The same turns and mirrors carry the whole set onto itself, and each row onto the other rows of its family. Which rows share a family with each named row? Give them in list order.
These 36 rows form 6 families of 6 rows each.
mefu: [  7 -19  14  27  21   6 -14  -6  19   4 -13  -2  -2  -8 -14 -16   8  15
   3]
pes: [ 29  11  -4 -17   5   0 -24   3   1 -13 -16  -4 -19   7  -2 -11   1   6
 -16]
gozo: [ -8 -18  24  15  23  -5  -9  -9   9 -16 -15  -4 -11 -16 -11 -23   1  11
  10]
nuli: [ 14   2   6 -12   7 -17  -5 -16  43  -8  10 -24   0 -13  -9 -24  -2 -13
   8]
Dapiz: [ 29  14   0 -17  10 -12 -36   7   0  -4  -8  -5  -3   7  -4  -9   9  15
 -14]
dolad: [ -4  11  -3 -16   9 -34 -18  14   0  -8 -13  -9   6   2 -27 -12  -6   5
  -7]
derif: [  1  10 -13 -20   5 -17 -14   9   4 -18  -9  -6   9   0 -26  -4  -8   2
 -18]
lisal: [ 14  10 -14   4  16 -15 -17  14  26  -2  19  -9  -4 -27   9   6   0   8
  13]
vufif: [ 14   8 -19   0   9 -11  -7  15  25   2  20 -17 -12 -28   5  -8   5   1
  15]
zupil: [-14  13  -7 -21  15 -18 -16   9   9  -7 -13  -7   6  -3 -27  -6   0   9
 -20]
bikil: [ 20  11   1 -21  -1  -5 -31  -2   9  -6 -24  -6 -12   1  -1 -11  -7   9
 -20]
Ruda: [-15  17  -9  -7  12 -31 -15   0   6 -12 -14 -12   8  -1 -16  -7  -6  10
 -16]
Vugu: [  5  15  10 -31   4  -3 -26  -5   0  -6 -10 -16 -13   2   0  -7   8  -1
 -15]
zamup: [ 15  15  14   5  21  22  -6   8   5   2 -10 -24  15  -6  -3 -12  11  16
  18]
bag: [  1  13  28  10  19  12 -11  11   2  -6  -6 -28   6  -9 -11 -29  -1  -5
  11]
nozu: [  9 -14  18  25  17   9 -11 -15   9  -3 -10  -9   3 -13  -1 -18   3  24
   2]
Gagup: [ 25  12 -11 -25   7   1 -23   4   4   3 -16 -10  -8   8  -4 -12   4  15
 -16]
suvi: [ 17  -4   5  -6  10 -25   3  -7  37 -12   2 -24   0 -27   3  -9  -9  -8
  16]
tura: [  8  -9  23  23  25   9  -6  -8   9 -11   2  -2  -5  -7  -4 -23   4  21
  10]
gab: [ 16   6 -20   0  13 -12  -7  13  35 -12  16  -2  -5 -27   3  -7   1  16
  15]
zetu: [ 11  15   0 -21  10  -5 -33  -3   0   2 -19  -5  -8  10  -1  -8  -3  20
 -13]
Bof: [  7   4  12  -3   2 -29  -2  -3  44 -18   4 -21  -4 -16   0 -16   3 -12
   8]
pilof: [  5 -13  23  23  30   3  -6   1  12  -5  -6   2   4 -11 -14 -18   8  20
   0]
menin: [  8   7 -24  -5   9 -14 -14   6  39  -2  18  -8 -14 -17   1 -11   5   7
  16]
Befam: [ 24   0   5 -17  10 -23   2  -8  37  -2  10 -25  -6 -15   1 -18  -8  -5
  10]
zabo: [  4  12  21  12  22  15  -5   3   1  -5 -22 -26   6 -16 -16 -21  14   3
   9]
Zab: [ 14   5 -12   7   0 -15 -17  17  42  -2  12  -5  -3 -15   6  -2   1  10
  18]
Gebo: [-10   8  -9  -8   0 -18 -18  -1   4 -15  -7  -8   7   1 -23 -10 -10  13
 -24]
kopug: [ 13 -15  12  31  21   5 -14   0   9  -8  -9 -12  -7  -2  -1 -28   4  15
   3]
Deti: [  1  14  27   4  21   9   1   4  -6  -2 -12 -27  -4 -19  -7 -20   5   6
  15]
sanod: [  7  23  23   5  17   8   2  10  -3  -9 -11 -17   2  -9 -15 -25  -2   6
  23]
von: [ -5   6 -11 -13  18  -8  -9  22  33   0  17  -8  -6 -19  -5  -5  -3  -3
  21]
motim: [ 28  -8  -2  -5   3 -18  -6 -20  31 -21   7 -24   0 -18   8 -15   2   4
   9]
miveg: [ 10  -5   6 -14   3 -18  -1  -8  41 -17   7 -17  -9 -24  -7 -18 -13  -9
  10]
Lisi: [  0   3 -26  -6  12 -14 -18   9  11 -18 -19  -4  10   2 -20  -9  -7  20
  -8]
pemo: [  2  23  20  12  23  11  -3  12   8  -7 -16 -17   2 -19 -14 -25  11  14
  18]

Which other rows belong to the same family as Gebo? vufif, bikil, pilof, Befam, pemo
Which other rows belong to the same family as derif? suvi, tura, zetu, menin, zabo
Which other rows belong to the same family as gab? zupil, nozu, Gagup, Deti, miveg
Which other rows belong to the same family as bag? Dapiz, dolad, Bof, Zab, kopug

The same turns and mirrors carry the whole set onto itself, and each row onto the other rows of its family. Which rows share a family with each named row? Give them in list order.
These 40 rows form 5 families of 8 rows each.
vef: [-19  -7 -12  25   8  10  16   1  18  -7 -15]
Kunu: [ -2   3  16  10  20   3   8 -13 -13   1  -9]
fod: [-19   8 -14  30   0  -2   6   7  10  -4   3]
Tubo: [-16  11 -14  27   2  14   4   3   5  -2 -15]
Zav: [  4  -4 -13  12   3   3  32 -11   8  18  -4]
tul: [  8   5  -5   8  -7   2  21 -22  13  16 -16]
Zed: [-16 -15   3  10  -6 -13   0 -17   6  -9 -27]
zotu: [-30   3  18  14  -6  -3  12   7 -12 -23  -7]
fevaf: [-28  -3   6   9 -22 -15  20  -8  21 -12   3]
pata: [  7  -5   5   9 -11   7  39 -10  19   8 -10]
zukob: [-15   1  15  19 -34  -1  15   1  19 -12  -8]
vir: [-20  -6  24  21 -18 -12   2   7  -7 -16   0]
Zize: [ -5  -2  28  -5 -15 -16  29 -18  -2  -5  -7]
Bodig: [ -5   0  -3   5  21  -4  17 -10 -16   9  -8]
geto: [ 17   9   0  10  -3   5  33 -14   8   7  -6]
nepo: [  1   8  24   0 -21 -16  17  -9 -16   4  -1]
vofi: [-21  -3   1   9 -35  -1  28  -5  12   3   6]
melin: [-11  -7  32   0 -15   4  21 -12 -11   2   6]
Rigo: [ -8  13 -24  23 -14   3  11   4   6  -5 -12]
dag: [-18   7  -5  10 -34  -6  27  -2  15  -8 -14]
mak: [-12  14   8  10 -13   9  34  10 -15 -13   4]
tuke: [-25   3   8  16  -4 -12  -7   5 -16  -8  -2]
rura: [  4 -17  24   1 -15  -7  27 -10 -10   7  -8]
kos: [  4  -6  10  23  19  -8   7   2 -11   1 -11]
rep: [-4 25 11 10 -7 12 33  2 -5  1  4]
nebis: [ -3  -5  -5   4 -21  14  24 -17   7  19 -10]
Vofup: [  9   2   8  15   8  10  12   3 -18  11 -15]
fif: [  0 -10  -2  13  -2 -10  -3 -26  13  -3 -17]
suk: [ -8 -26   5  20  -8  -8   9 -11  21  -3 -18]
lon: [  5 -14  18  16  -6 -13  -2 -15  12  -2 -19]
maka: [ -1 -21   9  11  -9 -12  13  -6   0  -5 -33]
gibem: [-22  12  -6   8  -7   8  34  11  -8   0   6]
sokit: [ -7  16   8  12  -8  -1  27   9 -19   7  13]
Bizi: [-18  22   4  13  -5   7  19  -2   3   3  17]
Nonuv: [-15  -3  -2   1 -28 -15  32 -12  12 -13  -5]
Tolus: [-29  -7   5  14 -12  -4  -2  -2 -10 -22  -8]
ninur: [ -3 -11  29  -1  -1  -3  22 -19  -7 -10   0]
tugi: [-16   6  17  21   6 -18   9   9  -4 -22  -6]
vura: [  4   7   8  21  12  15   2  -3 -13  -3  -7]
tidep: [ -6   5 -20  25   1 -10  12   6  13  -2 -17]

Which other rows belong to the same family as Kunu? Tubo, tul, Zed, zotu, Zize, dag, rep
Which other rows belong to the same family as maka? vef, zukob, Bodig, nepo, nebis, Bizi, tugi
Which other rows belong to the same family as tuke? fevaf, pata, melin, Vofup, lon, gibem, tidep

The same turns and mirrors carry the whole set onto itself, and each row onto the other rows of its family. Which rows share a family with each named row? Give them in list order.
These 28 rows form 7 families of 4 rows each.
Vogo: [  1   5 -14 -25 -14 -17  25  -5 -14  26   1  17   0  19  -6  -3  -7  -9
  14 -14  -9 -10 -15   8 -14   6 -13]
duza: [ 11 -11   4 -10  -2   0   9  23  -8   3   8  12  14   3 -26  12  -7  11
  -1  11  11 -29 -17  -5 -37 -16  13]
kap: [  7  -6   3 -12  14 -12  -4  17  -6  -7   1  16   2  12   2  -1 -15   3
 -19  14  23 -29 -20   1 -29   5  15]
genav: [ 12  -4  -2  10  10  16  -7  -2   3   9  23  10 -23  18  27  -5 -15   3
   7   7 -10   2 -15  -4  -1  -1   0]
Delus: [ -8  15 -10 -11  13  -2  -1   0   7 -17  -7   9  13  -9 -20 -10 -19  12
  20 -10   8   4   0  10 -12  -7   1]
kov: [ -9  16   0 -16   0  -1   4  11  -5  -3   3  28  21  -7 -30   1 -19  26
  21   5   2   0  -5   0   1  -5   0]
Lani: [ -4  16   7  -6   3   1  19  10   5   5  12  29  22  -5 -17   2 -24  27
  14   3  15   5   1   1 -16  -2 -10]
Vule: [ 14   5 -10 -27 -19 -16 -13 -18 -13  13  10   9   7   5 -10 -18 -15   0
   7 -23   1  -1 -17   3 -30  14   2]
vute: [ -2   4  -8  -4  -7  10   2  24  -6   1  -3   7  11  -5  11  -6 -14   0
 -11  25  14 -17 -38   5 -28 -14   9]
Lop: [  6   4 -14 -18 -20 -11   9  -9 -13  10  16  -4   2   3   1   3   1 -16
   5 -20 -11  -3 -17 -13 -18   7 -20]
sol: [  6   5  -7  11   8  10 -13   0  -3  22   5   4 -17  34   9  -4  -1  17
   2  17  -9  -1 -15  17  -2  -4   3]
rorin: [ -2  19  -8  -8   0  15  20  11  -2  -1   6  23  22  -9 -21  -6 -20  20
  12  -1   7  11   1   1  -4  -5 -10]
fidop: [ 19   4 -11 -16 -23 -16  15 -10  -5  13  24  -1   6   7  -3 -11   0  -2
   5 -23 -10  -6 -17  -1 -23   6 -17]
pip: [ 10   6   7 -11  -2  14   2  26 -12   7   3  16   4   0   6  -6 -13   6
 -22  23  13 -25 -36   3 -25  -9   5]
Toko: [ -6  -7   2 -11  -1   5  -9  24 -16   2   0  16  15   3  -7   1 -10   3
 -16  27   8 -23 -37   4 -17  -4  17]
Kivad: [ 17   2  -4 -26 -29 -11  10 -10   0  25   7   3  -3  15   2   8 -11 -16
   8 -16   0   4 -27   7 -16  -2  -8]
lup: [ -6   5  -8  -4   1  16   5  11   9 -14   7  34   9  -3 -19  -9 -21   8
  22  15  -3  -4  -7   6 -17 -20  21]
Mulob: [ 14   5   9   2   3  11 -20  -8   6  11  22  15 -15  23  25  -8  -7  12
   3  11 -14   5 -10  -4  -6  10   1]
sirek: [ -8  10   0   3   1  -2  10   1 -11   1  16  35  14 -19 -19   4 -10  25
  17 -16  -3 -12  -8   1  -1  -7  -9]
gal: [ 15  -7  -4  12   3  -2 -16  -7   5  13  11  10 -26  21  20   9 -13  12
  13  11 -10  -1 -10   6  -3   7   8]
Num: [  9  -8 -12  -1  -1   8  -5  17  -2  12   7  19  10  -9   7  -7   2  12
 -11  17   5 -23 -42  -1 -11   5  26]
defet: [ 12  -9   7 -10 -10   3   7  25  -5 -12  -2  21  17  -3   0  -3   2   3
  -7  18   7 -15 -39 -11 -20  -7  17]
vur: [ 24   8  -6 -21 -31  -7 -17 -14  -6  14  16  11  -3  15   5  -4  -7 -12
  -1  -9 -18 -17 -11  14 -16  -9   6]
supid: [-10  10   6  -4   6   9   2  17   8 -10  17  32  12  -8 -27   6 -15  22
   8  -7  -3   9 -15  -5 -13 -13  -3]
lotir: [  5  -9 -19 -14 -25 -21   7 -21  -4  13  12   6   1   9  -4   4  -6  -6
   8 -19 -13  -7 -17  11 -24   9 -10]
kezu: [ 14   1  -3  13  -7   5 -13  -2  -3  10  13  14  -8  37  22   9 -19  11
   2   1 -11  16  -5   9  -5  -7  -2]
fota: [  8  -4  -5  12  10   4 -23  -9 -21   2   9   8 -21  18  13   4 -20   1
   5   4  12   1  -6 -12  -1   2   9]
gan: [ 17 -12 -11  -5  -1  12 -10  -8  -4  21  16   8  -5  22   5  20 -16  -4
   7  -7  -8   3  11  -7   6  -1   5]

Which other rows belong to the same family as Lani? vute, Lop, Mulob
Which other rows belong to the same family as kov? Toko, gal, lotir
Which other rows belong to the same family as sol? Vogo, sirek, Num
Which other rows belong to the same family as kezu? Kivad, defet, supid
Which other rows belong to the same family as rorin? genav, fidop, pip
Which other rows belong to the same family as kap? Delus, Vule, fota

The same turns and mirrors carry the whole set onto itself, and each row onto the other rows of its family. Which rows share a family with each named row? Give them in list order.
These 40 rows form 5 families of 8 rows each.
vuro: [-10  -6  17  -1   9 -11   3   3  16  -9  25 -15  -9 -15   1  14   3  -3
 -16  11   3 -13]
vom: [  9 -14 -14 -13   9  24  23   6  -6  -8  -6  24   5   9  -9  -8 -13   4
  -3  -3  -6  17]
Leg: [ -5  -8  -7  -1   7  15  17  16  10   9  -7  -6 -23 -17  14  18 -10   7
  -9  -9   8  -9]
vave: [  0  -9  -9 -15   8  22  20   5  -3  -7  -9  29  -1  10  -6  -6  -6   3
  -8   6 -10  15]
ves: [-23 -12   7 -11  14  13  25 -11   0   9  -1   0 -12  21  15   8  -1   4
 -26  -2 -11  15]
fir: [ -2 -10  34 -11  -3  -1  10  -7 -18 -27  21  -7   1 -14  -4   3 -26   2
  10 -25  -3   4]
Muf: [  5  -3  10 -19  11   3  19   8  -4 -24  21  29  13   5 -13   3  -4  -8
   1   7 -14  -4]
baru: [ -7 -11   0   4  18  14  14  -5  -2  -4   8 -18 -15  -8   6  -7 -30  19
 -25 -19 -14  16]
digib: [ -8 -21  -3  -8   3  -6  11  -4   1 -11  18  -6   4  11   8  24   6 -17
   5  10  18 -11]
Vini: [  0 -25   4   2  -7  -8   7 -13 -12   1  42  -6   6 -11   5  -4 -26 -10
   9   8 -11  -7]
bupi: [ -5 -15   6   4  -8  -2  46   5   5  18   3   1 -12  -9  14  -6 -33   0
  -9  -7 -19   5]
rezo: [ -6 -12   1  -7  11  -1  10  -6  -3 -27  36 -18   2 -17  -4  17 -29  10
   7 -17  -8  -3]
fugo: [ -5  -4  -4  -2  13  13  23  11  -3  -6   4  -4 -23 -16  17   6 -30  14
 -10 -29 -15  -9]
rebub: [ -2  -6  21  -5  -9  10  12  13  -5   1 -19   4 -21 -15  13  -1  -6  -3
  -3 -14  13  -6]
mesat: [-13 -12  22  -4  -7  15   1  -7  -5   1 -17  -6 -16  -8   6  -4  -5   6
 -11   0  12  19]
zanok: [  4  -8   4 -21   8   7  14   5  -2 -20  18  26  15   5 -15  10   2  -6
   7  15  -5   1]
muk: [ -4 -22   0   4  -9   3  42  -1   3  20   4  -6  -5  -6   8  -4 -37   3
  -5  -6 -14  17]
fum: [-15 -12   4   0 -11   1  42   4   7  21  -1   5 -14  -9  16   4 -26   1
  -7   3 -16   7]
paro: [-13 -16   7  -3  -9  -9   6  -9  -8   4  36   4  -3 -14  13   5 -14 -11
   6  20 -13 -17]
riz: [-16 -18  -8 -14  11  21  31 -13 -12  -1   6  -2  -4  17  10  15 -23  11
  -4 -23 -12  19]
fafem: [  2  -9  18  -5  -4  12  17   7 -18 -13  -8   1 -16 -15  10  -8 -28   4
   2 -34   1  -1]
zas: [  7 -22  -7  -7   9  13  39   7  -7   6   5  -1  -4  12  10  12 -19  -4
  -2 -35   3  -3]
zozam: [ -8 -14  18  -5  -3  16   7 -12 -18 -12  -7  -8 -11  -8   4 -12 -26  13
  -4 -21  -1  24]
fuber: [ -8 -25   6   0  12  -8   7 -18  -4 -16  27 -16  10  20   1   1  -4 -12
 -12   6   6   8]
rera: [-12 -13   8  -6  15  -9  17 -15 -15 -31  33  -3   4  17  10  -2 -20  -8
  -7 -12 -16  -7]
kapa: [ 10 -14   5 -16  10   7  13   1  -1 -20  22  18  20   8 -21   2  -3  -7
   2  12  -4  10]
Kenof: [ 12 -10  10 -14  13   2  17   4  -5 -24  25  21  18   8 -17  -5  -7  -7
  -2   5 -12   4]
bub: [  0 -15   8  -3  12   5  33   9   6  16  -2   0 -11  18  14   4   1 -11
 -23 -14   3  -7]
Setov: [-10  -7  38 -11  -8  -3   1  -1   0  -9   6  -5  -5 -15  -2  13   6  -7
   1   6  14   0]
lapiz: [ -7 -16  -3   4  11  16   8  -2  10  11  -2 -21 -15  -8   4   5 -10  12
 -24   0   6  16]
Ket: [ 16 -12  -9  -9  11  18  27  13  -3  -7  -4  26   3  10  -7 -15 -13  -2
  -9  -7  -7   8]
nolu: [  2  -4  36 -12  -6  -6  13   9  -8 -18  12   1  -6 -19   2  11 -10  -9
  10 -18   7 -17]
Kab: [-23  -9  10  -7  12  -2  -1 -15   5 -20  30 -18  -3 -12  -3  16 -11  12
 -11   8 -10   9]
mab: [  7  -6  -3 -11  11  17  25  12  -1  -6  -8  30  -3  10  -3 -13  -4  -2
 -14   3 -10   5]
Bagi: [-14 -12  36 -12  -4   1  -2 -17 -10 -19  15 -13   2 -10  -8   5 -11   6
   0  -1   2  20]
Fusa: [-14 -19  -2   0 -12   6  39  -2   6  22  -1  -2  -8  -8  10   5 -29   5
  -3   5 -11  19]
vudok: [  7 -10   8  -1   9  -9  13  13   8 -16  31 -15  -4 -20   0  16 -14  -4
   1 -14   5 -24]
lepi: [ -2 -17   9   2  -6 -13   9  -7 -10   2  39   0  -1 -12  11  -4 -22 -13
   4   9 -15 -20]
Bov: [-10 -23   1  -2  -9  -5   3 -16 -10   4  37  -4   4 -12   7   6 -19  -7
  11  19  -9  -5]
Fopen: [-13 -10  -2 -13   7  -7  21  -1 -10 -25  24   8  -3   7  17  21 -10 -13
  10  -9  -5 -26]

Which other rows belong to the same family as Ket? vom, vave, Muf, zanok, kapa, Kenof, mab
Which other rows belong to the same family as Bagi? fir, rebub, mesat, fafem, zozam, Setov, nolu
Which other rows belong to the same family as vudok? vuro, Leg, baru, rezo, fugo, lapiz, Kab
Which other rows belong to the same family as fum? Vini, bupi, muk, paro, Fusa, lepi, Bov

